In the data rows, 128 means zero.
Here are some points:
130,110,168,161,170,43,97,151,128,134,140,95,174,149,177,136
131,89,89,118,123,61,177,118,24,126,99,100,104,87,189,110
129,147,125,113,133,255,186,43,186,164,121,98,105,176,217,110
81,183,161,157,73,60,105,75,209,164,123,117,106,129,171,113
125,252,143,112,172,117,208,145,163,200,84,72,141,181,76,109
74,157,133,180,94,0,82,86,47,122,175,112,163,145,164,103
100,91,149,116,136,122,128,101,109,124,128,97,165,143,141,115
152,60,81,113,89,122,110,162,113,104,102,101,129,157,118,138
115,79,78,110,102,213,66,133,88,120,131,123,120,125,153,106
165,0,42,134,52,181,83,95,135,145,101,118,144,138,91,120
74,138,117,99,78,191,87,75,84,161,108,89,132,83,88,148
110,136,155,134,159,0,111,69,173,126,155,124,110,138,148,112
159,48,179,70,179,58,114,67,92,125,97,174,84,85,98,168
77,164,73,129,118,148,141,126,68,101,132,101,107,78,159,122
134,169,130,139,139,245,147,116,119,105,136,121,106,156,152,141
162,148,133,68,145,232,110,63,17,216,92,72,44,102,251,112
180,102,93,109,96,111,151,90,82,162,94,105,167,86,95,117
112,130,140,111,145,131,67,80,192,110,122,102,150,122,130,126
155,187,111,142,146,198,112,188,135,99,158,160,105,110,81,159
110,204,108,113,92,117,56,70,168,125,121,157,120,112,110,116
24 more points follow, each with its number after it:
100,53,155,134,94,106,96,101,104,149,129,102,118,158,124,108 0
110,153,165,105,100,0,119,139,169,125,107,118,126,119,174,78 1
119,111,148,119,93,44,157,184,44,131,113,136,106,119,144,133 2
130,209,171,152,143,76,211,124,103,132,121,132,176,131,141,101 3
98,140,105,136,104,0,61,101,165,114,106,136,147,132,138,109 4
155,143,128,160,99,191,177,162,147,109,155,141,148,151,54,110 5
110,177,206,97,92,172,26,71,124,150,127,119,131,143,174,121 6
152,123,133,120,49,121,121,97,125,149,95,114,136,93,87,134 7
173,11,132,104,145,255,88,230,222,72,134,155,119,51,26,134 8
123,179,151,122,123,52,117,153,183,102,140,154,105,148,142,150 9
135,166,112,126,111,232,82,166,242,158,123,103,109,72,87,106 10
93,255,103,191,85,82,154,58,222,144,106,135,96,164,137,97 11
122,105,98,117,142,0,51,114,138,106,126,142,169,130,140,137 12
133,175,112,138,115,216,145,108,130,118,111,75,119,157,172,119 13
126,109,151,174,146,184,173,129,162,167,134,113,130,175,136,169 14
143,151,191,113,176,195,167,192,151,70,144,202,128,150,49,162 15
160,219,129,117,184,148,159,100,195,135,136,139,81,184,160,131 16
105,159,108,139,56,110,146,131,54,126,146,124,87,178,153,160 17
164,193,85,93,189,146,133,125,75,112,106,147,108,143,170,127 18
125,40,208,128,96,76,124,111,187,131,132,139,95,117,114,112 19
165,26,125,158,90,255,140,156,66,140,125,124,124,148,94,122 20
136,111,122,104,64,174,98,149,217,108,170,145,189,141,90,164 21
134,149,111,129,55,208,119,106,126,154,126,124,131,50,131,118 22
112,174,156,101,148,0,105,136,187,127,133,148,126,73,147,141 23
Which three of these numbered points are nearest to each point below, looking only along the 5 directions in which the first points spread most? Their numbers follow each, nearest first.
112,223,123,112,105,254,103,105,154,128,132,103,104,136,184,105 > 13 22 6
73,141,118,131,122,118,55,41,195,119,148,104,107,132,163,112 > 6 0 11
111,162,82,104,144,45,159,131,37,88,148,133,153,83,146,138 > 2 17 3
141,144,152,163,158,0,171,177,144,108,125,141,166,127,103,149 > 23 9 3
212,86,215,102,240,73,174,201,165,81,137,232,105,201,19,136 > 15 5 9
162,169,158,106,211,101,160,27,110,167,89,126,68,162,201,142 > 16 18 14
129,115,106,101,161,88,127,137,154,132,133,165,116,139,143,166 > 7 0 9
150,173,124,138,116,230,113,188,110,124,118,147,83,148,91,149 > 5 13 22
165,142,142,115,201,206,227,227,205,70,150,205,198,179,24,173 > 15 5 8
98,152,128,110,125,125,111,87,153,173,140,110,109,116,141,122 > 6 14 7
74,144,141,137,158,25,122,93,114,148,112,134,130,87,182,109 > 1 23 4
91,168,91,167,130,87,164,132,76,111,143,119,122,130,147,153 > 17 2 3
188,185,137,144,155,210,85,141,158,119,114,156,171,88,92,113 > 5 10 14
